How far apart are the two rows of each pair, measured in a hidden way? 0 means very close, and 20 very far. Two or three weighted sums of its numbers give each row a place; it is the straight-line distance between the places.
tensor([-0.26, -0.72, -1.88,  0.24,  0.94,  0.12, -1.13, -0.21, -0.43, -0.55])
tensor([ 0.34, -1.45, -0.19, -0.33,  0.05,  0.36,  0.07,  0.31, -0.43, -0.68]) -> 6
tensor([ 0.19,  1.27,  0.16, -0.49, -1.26,  0.06,  1.34, -0.03,  0.16,  0.01])
tensor([-0.56,  0.10,  0.49, -0.20, -0.84, -0.97,  0.25,  0.31,  0.02,  0.17]) -> 5
tensor([-2.07,  2.36,  2.86, -2.17, -1.59, -0.21,  1.85,  0.96, -1.21,  2.02])
tensor([ 0.17, -0.13,  0.40, -1.12, -0.80,  0.24,  0.48,  0.21,  0.18,  0.87]) -> 6
tensor([ 0.08, -0.48,  1.04,  0.54,  0.77, -0.34, -1.55,  0.60,  0.41,  0.33])
tensor([ 5.10, -6.10, -4.32,  4.57,  5.37, -0.41, -5.31, -3.78,  3.43, -5.69]) -> 3
tensor([-1.25,  0.01, -0.22, -0.86, -0.91, -0.07,  0.29, -0.31, -0.18,  0.23])
tensor([-0.17,  1.05,  1.18,  0.55,  0.33,  0.29, -0.04, -0.59, -1.01, -0.21]) -> 8
tensor([ 0.30,  0.87,  0.18, -0.08, -0.04,  0.38,  0.83,  0.56,  0.15, -0.22])
tensor([-0.13,  0.24,  0.34,  0.16, -1.10,  0.15,  0.46,  0.36, -0.43,  0.65]) -> 3
tensor([-0.42, -0.39, -0.65,  0.43, -0.02, -1.50, -0.90, -0.81,  0.32, -1.08])
tensor([ 0.23,  1.10,  0.11, -0.66, -0.04,  0.03,  1.28, -0.11,  0.42,  0.11]) -> 9
tensor([ 0.46, -0.30, -0.79,  0.49,  1.69, -0.29, -2.00,  0.31,  0.19, -1.44])
tensor([ 0.54,  0.63,  0.02, -0.24,  0.10,  0.13, -0.01,  0.27, -0.77, -0.16]) -> 5
tensor([ 0.09, -0.35, -1.45,  0.38,  0.02,  0.00,  0.70, -0.98, -0.14, -0.14])
tensor([-0.57,  1.23,  0.38, -0.30, -0.65,  1.61,  1.66,  0.52,  1.15,  0.22]) -> 4
tensor([-0.44, -0.21,  0.44, -0.56, -1.18,  0.22,  0.77,  0.03,  0.54,  0.64])
tensor([-0.32,  0.38, -0.24,  1.29,  0.55, -0.06, -1.22, -0.73,  0.53, -0.37]) -> 12
tensor([ 2.10, -0.84, -1.88,  2.08,  2.36, -0.18, -1.99, -0.21,  1.11, -1.41])
tensor([-0.75,  0.38,  0.63, -0.04,  0.11, -0.62,  0.32, -0.69, -0.24, -0.11]) -> 3
tensor([ 0.00,  0.42,  0.51, -1.13, -0.54, -0.09,  0.08,  0.75,  0.89,  0.83])
tensor([-1.19,  1.64,  0.69, -0.20, -0.88, -0.17,  1.36,  0.65, -0.56,  1.39]) -> 9
tensor([-1.52, -0.44,  0.87, -0.25, -1.31, -0.33, -0.40,  0.95, -1.16,  0.97])
tensor([ 0.75, -0.04,  0.96, -0.59,  0.34,  0.60, -0.62,  2.02,  0.47, -1.09]) -> 5
tensor([ 1.73, -2.09, -1.05,  2.24,  1.43, -0.94, -2.46, -0.89,  1.41, -1.80])
tensor([-0.51,  0.23,  0.18, -0.38, -1.80,  0.68,  1.20,  1.39, -1.55,  0.40]) -> 13
tensor([ 0.04, -0.34, -0.16, -0.19, -0.29, -0.08,  0.62,  0.77,  0.18, -0.30])
tensor([ 0.55, -1.10, -0.61, -1.21,  0.16, -0.63, -0.53, -0.85, -1.25, -0.03]) -> 14
tensor([ 0.14, -1.36, -1.72,  0.58,  0.57,  0.82, -0.50, -1.53,  1.30, -0.62])
tensor([ 1.11, -1.39, -0.40,  1.25,  0.46,  0.19, -2.23, -0.84,  1.00, -1.30]) -> 8
tensor([-0.49,  0.86,  1.42, -1.24, -1.62,  0.76,  0.60, -0.52, -1.43,  0.68])
tensor([ 1.66, -1.23, -1.03,  1.90,  1.96, -0.96, -1.46, -0.83,  1.33, -2.02]) -> 18
tensor([-0.34,  0.12,  0.16,  0.03,  0.10, -0.21,  1.48,  0.39, -1.12,  0.36])
tensor([ 0.71, -0.23,  0.15,  0.87,  0.87,  0.73,  0.41,  0.77, -0.27,  0.31]) -> 1
tensor([-0.92,  0.93,  0.79, -1.03, -0.20,  1.10,  0.20,  0.39, -0.34, -0.09])
tensor([ 0.72, -0.25, -0.39,  1.44,  0.88,  1.06, -1.33,  0.11,  0.34, -0.34]) -> 5
tensor([ 0.46,  1.04,  0.31, -0.63,  0.19,  0.97,  0.09, -0.40, -0.57, -0.03])
tensor([ 0.23,  0.46,  0.53,  0.74, -0.26, -2.08,  0.24, -0.09, -0.65, -0.37]) -> 17
tensor([-2.41,  0.53, -0.31, -0.98, -1.26,  1.89,  1.88,  1.18, -0.87,  1.28])
tensor([ 0.25, -0.36,  0.23,  0.18, -0.72, -0.93, -0.61,  0.50,  0.33,  0.20]) -> 15
tensor([ 0.13,  0.09, -0.11, -0.18, -0.12, -1.50,  0.75,  1.41,  0.93, -0.55])
tensor([ 0.08,  0.22,  0.53, -2.06, -0.13,  0.18,  0.50,  0.47, -0.63, -0.41]) -> 18
tensor([-0.68,  0.73,  0.27, -1.01, -0.46, -0.32,  0.02, -0.16, -0.39,  0.33])
tensor([ 1.67, -0.40,  0.37, -0.40,  1.50,  0.11, -0.89, -0.87,  1.01, -1.60]) -> 7
tensor([ 0.11, -0.04, -0.18,  0.31, -0.26, -0.79,  0.20, -0.30,  0.61,  1.14])
tensor([-0.05, -0.53,  0.37,  0.40,  0.33, -0.93,  0.76,  0.30, -0.22,  0.04]) -> 4
tensor([ 0.51, -0.23, -1.61,  0.82,  0.34, -0.56, -0.10, -0.50,  0.82,  0.50])
tensor([ 0.25, -0.43, -0.06,  0.96,  0.02,  0.60,  0.41, -0.68, -0.30, -0.05]) -> 2
tensor([-0.29,  0.13,  0.45, -0.56,  0.04,  0.14,  0.18,  0.32,  0.13, -0.41])
tensor([-0.33, -0.60,  0.54,  0.02, -0.71, -1.50, -0.12,  0.23, -0.15,  0.18]) -> 5
tensor([-1.10,  1.30,  1.39, -2.01, -0.92,  0.66,  1.05,  1.87, -0.59,  1.23])
tensor([-0.83,  0.50,  0.47,  0.69, -1.02,  0.48,  0.93,  1.27, -0.17,  1.22]) -> 11
tensor([-0.67,  0.29,  1.16,  0.07, -0.69, -0.41,  1.46,  0.03, -0.62,  0.99])
tensor([ 0.41, -0.37, -0.25,  1.22,  0.67, -0.86, -0.86, -0.33,  1.88, -0.65]) -> 8
tensor([ 0.14,  0.44,  0.68, -0.39, -0.06,  0.69,  0.01,  1.13, -0.21,  0.13])
tensor([ 0.56, -0.23,  0.41,  0.48,  1.24,  0.59, -1.35, -0.22, -0.25, -1.78]) -> 5
tensor([-0.63, -0.42, -0.02,  0.14,  0.53, -0.19, -0.94, -0.77,  0.35, -0.76])
tensor([-1.13,  1.42, -0.55, -1.92, -1.23,  0.37,  1.18,  0.17, -0.49,  1.58]) -> 12
tensor([-0.95,  0.59,  0.77, -0.39, -1.72,  0.66,  1.11,  0.44, -0.94,  0.37])
tensor([ 1.55, -0.26, -0.92,  1.62,  0.78,  0.33, -1.04,  0.30,  0.10, -1.33]) -> 7
tensor([-0.12, -0.51,  1.41,  0.72, -0.38,  0.59,  0.62,  0.57,  0.33,  0.63])
tensor([ 0.34, -1.08, -0.12,  0.28,  0.59, -0.27, -1.21, -0.87, -0.13, -0.01]) -> 7
tensor([-0.47,  0.13, -1.11,  0.08,  0.26,  0.14, -0.26,  1.20, -0.13,  0.59])
tensor([ 0.50, -1.13,  0.08, -0.44,  0.79,  0.68, -0.96, -0.71,  0.00, -1.20]) -> 7
tensor([-0.17,  0.04,  0.15,  0.03, -0.39, -0.18, -0.65, -0.28,  0.15, -0.29])
tensor([ 1.22,  0.00,  0.52, -0.19,  1.28,  0.58,  0.33, -0.92, -0.24, -1.19]) -> 8
tensor([ 1.02,  1.06, -0.16,  0.42,  0.17,  0.48, -0.26,  0.52, -0.31, -0.24])
tensor([-0.36, -0.50,  0.23,  0.81,  0.74, -0.61,  0.65,  0.14,  0.88, -0.32]) -> 10
tensor([ 1.13, -0.23, -0.61,  1.60,  1.77, -1.52, -1.58, -0.23, -0.85, -1.29])
tensor([ 1.03, -0.16, -0.31,  0.47,  0.43, -0.73,  0.00, -0.06,  0.04,  0.36]) -> 10
tensor([-0.20,  0.58,  0.94, -0.59, -1.99,  0.87,  1.47,  0.88,  0.44,  1.06])
tensor([-1.67,  0.59, -0.26, -0.84, -1.15,  0.66, -0.17,  0.54, -0.19,  0.92]) -> 6
tensor([ 0.61, -0.24,  0.02, -0.06,  0.23, -0.25, -0.09,  0.36,  0.24, -0.70])
tensor([-0.59,  0.53, -0.45, -0.42, -1.01,  0.05, -0.61, -0.84,  0.07,  0.38]) -> 8
tensor([-0.72,  0.72, -0.77,  0.07, -0.23,  0.15,  0.27,  0.50, -0.19, -0.82])
tensor([-0.06,  0.06,  2.42, -0.67, -0.34,  0.20,  0.69, -0.27, -0.93,  0.14]) -> 17
tensor([-0.47,  0.88, -0.06, -1.24, -0.70,  0.15,  0.64,  0.92, -0.66,  1.04])
tensor([-1.29, -0.75,  0.18,  0.64, -0.11,  0.35, -0.49,  0.64, -0.25,  0.24]) -> 8
tensor([-0.23,  1.00,  0.42, -0.67, -0.88,  0.36, -0.57,  0.19, -0.71,  1.24])
tensor([ 0.85, -0.97, -0.61,  0.88,  0.37,  0.17, -0.85, -1.07,  0.71, -0.71]) -> 5
tensor([ 1.19,  0.01,  0.28,  1.69, -1.24,  0.07,  0.84,  0.35, -0.19, -0.12])
tensor([-0.58, -0.31,  0.44, -0.27, -0.33, -0.29,  1.06,  0.51, -0.58,  0.80]) -> 15
tensor([-0.34,  0.31,  0.85,  0.24,  0.24,  0.05, -0.39,  0.35, -1.06,  0.23])
tensor([ 0.62, -0.34, -0.12, -0.84,  0.06,  0.20, -1.08, -0.61, -0.74, -0.28]) -> 10
tensor([-0.44,  0.25,  0.52, -0.40, -1.24,  0.65,  0.27,  0.21, -0.30,  0.33])
tensor([-0.44, -0.18, -0.03,  0.07, -0.81, -0.03,  0.67, -0.12,  0.42,  0.63]) -> 4
tensor([-0.61,  0.67,  0.96, -0.86, -0.87, -0.43, -0.10,  0.30, -0.29,  0.83])
tensor([-0.39,  0.58,  0.46, -0.51, -0.96, -0.39,  0.58, -0.20, -0.09, -0.05]) -> 5
tensor([ 0.30,  0.37,  0.23,  0.09, -1.18,  0.07,  0.44,  0.22, -0.45,  0.48])
tensor([ 1.17, -0.53, -1.67, -0.02,  0.82, -0.87,  0.57, -0.72,  0.01, -0.70]) -> 6
tensor([ 1.00, -1.30, -0.18, -0.05,  0.46,  0.18, -0.23, -1.28,  0.63, -0.74])
tensor([ 2.22, -0.77, -0.40,  1.68,  2.49, -0.47, -1.31, -1.36,  2.04, -1.10]) -> 12
tensor([ 0.67,  0.92,  0.99,  1.20,  0.68,  0.12, -0.32, -0.50,  0.28, -0.39])
tensor([-0.13,  0.18,  0.30,  0.25, -0.18,  0.40, -0.17, -0.87, -0.58,  0.37]) -> 11
tensor([-0.31, -0.14, -0.16,  0.68,  0.91,  0.50,  0.24, -0.58,  0.09, -0.78])
tensor([-0.23, -0.60, -0.05, -1.11, -1.13, -0.41,  0.59,  0.55, -0.11,  0.16]) -> 7
tensor([-0.73,  0.68,  1.02, -1.27, -0.19,  0.25, -0.28,  0.23, -1.26,  0.55])
tensor([ 0.04,  0.26,  0.08, -0.20, -0.07, -0.58,  0.41, -0.43,  0.11,  0.73]) -> 5
tensor([ 0.43,  0.89,  0.85, -0.71, -0.42,  0.14,  0.95,  0.98, -0.81,  0.50])
tensor([-0.46,  0.97,  0.93,  0.31,  1.01,  0.62, -0.53,  0.05, -1.14, -0.27]) -> 5
tensor([-0.43,  1.63,  1.58, -0.68, -1.89,  0.27,  1.47,  0.77, -0.67,  2.08])
tensor([-0.59, -0.18,  0.73, -1.58, -1.40, -0.25,  0.86,  0.76,  0.42,  0.99]) -> 6
tensor([-0.98,  1.38,  0.77, -0.14, -0.95, -0.81,  0.78,  0.36, -0.45,  0.83])
tensor([-0.30,  0.28,  0.29,  0.49, -1.36,  0.28, -0.38, -1.10, -0.35,  0.65]) -> 8
tensor([ 0.12, -1.35, -0.82, -0.58, -0.04,  0.38,  0.72,  0.97, -0.66,  0.66])
tensor([ 0.08,  0.79,  0.75,  0.43, -0.06,  0.04, -0.81,  0.78, -0.34,  0.38]) -> 15
tensor([-0.12,  0.36, -0.58,  0.86,  0.35, -0.07, -0.37, -0.15, -0.17, -0.34])
tensor([-0.65, -0.64,  0.31, -0.40, -0.39,  1.21,  0.43,  0.09,  0.31, -0.11]) -> 10
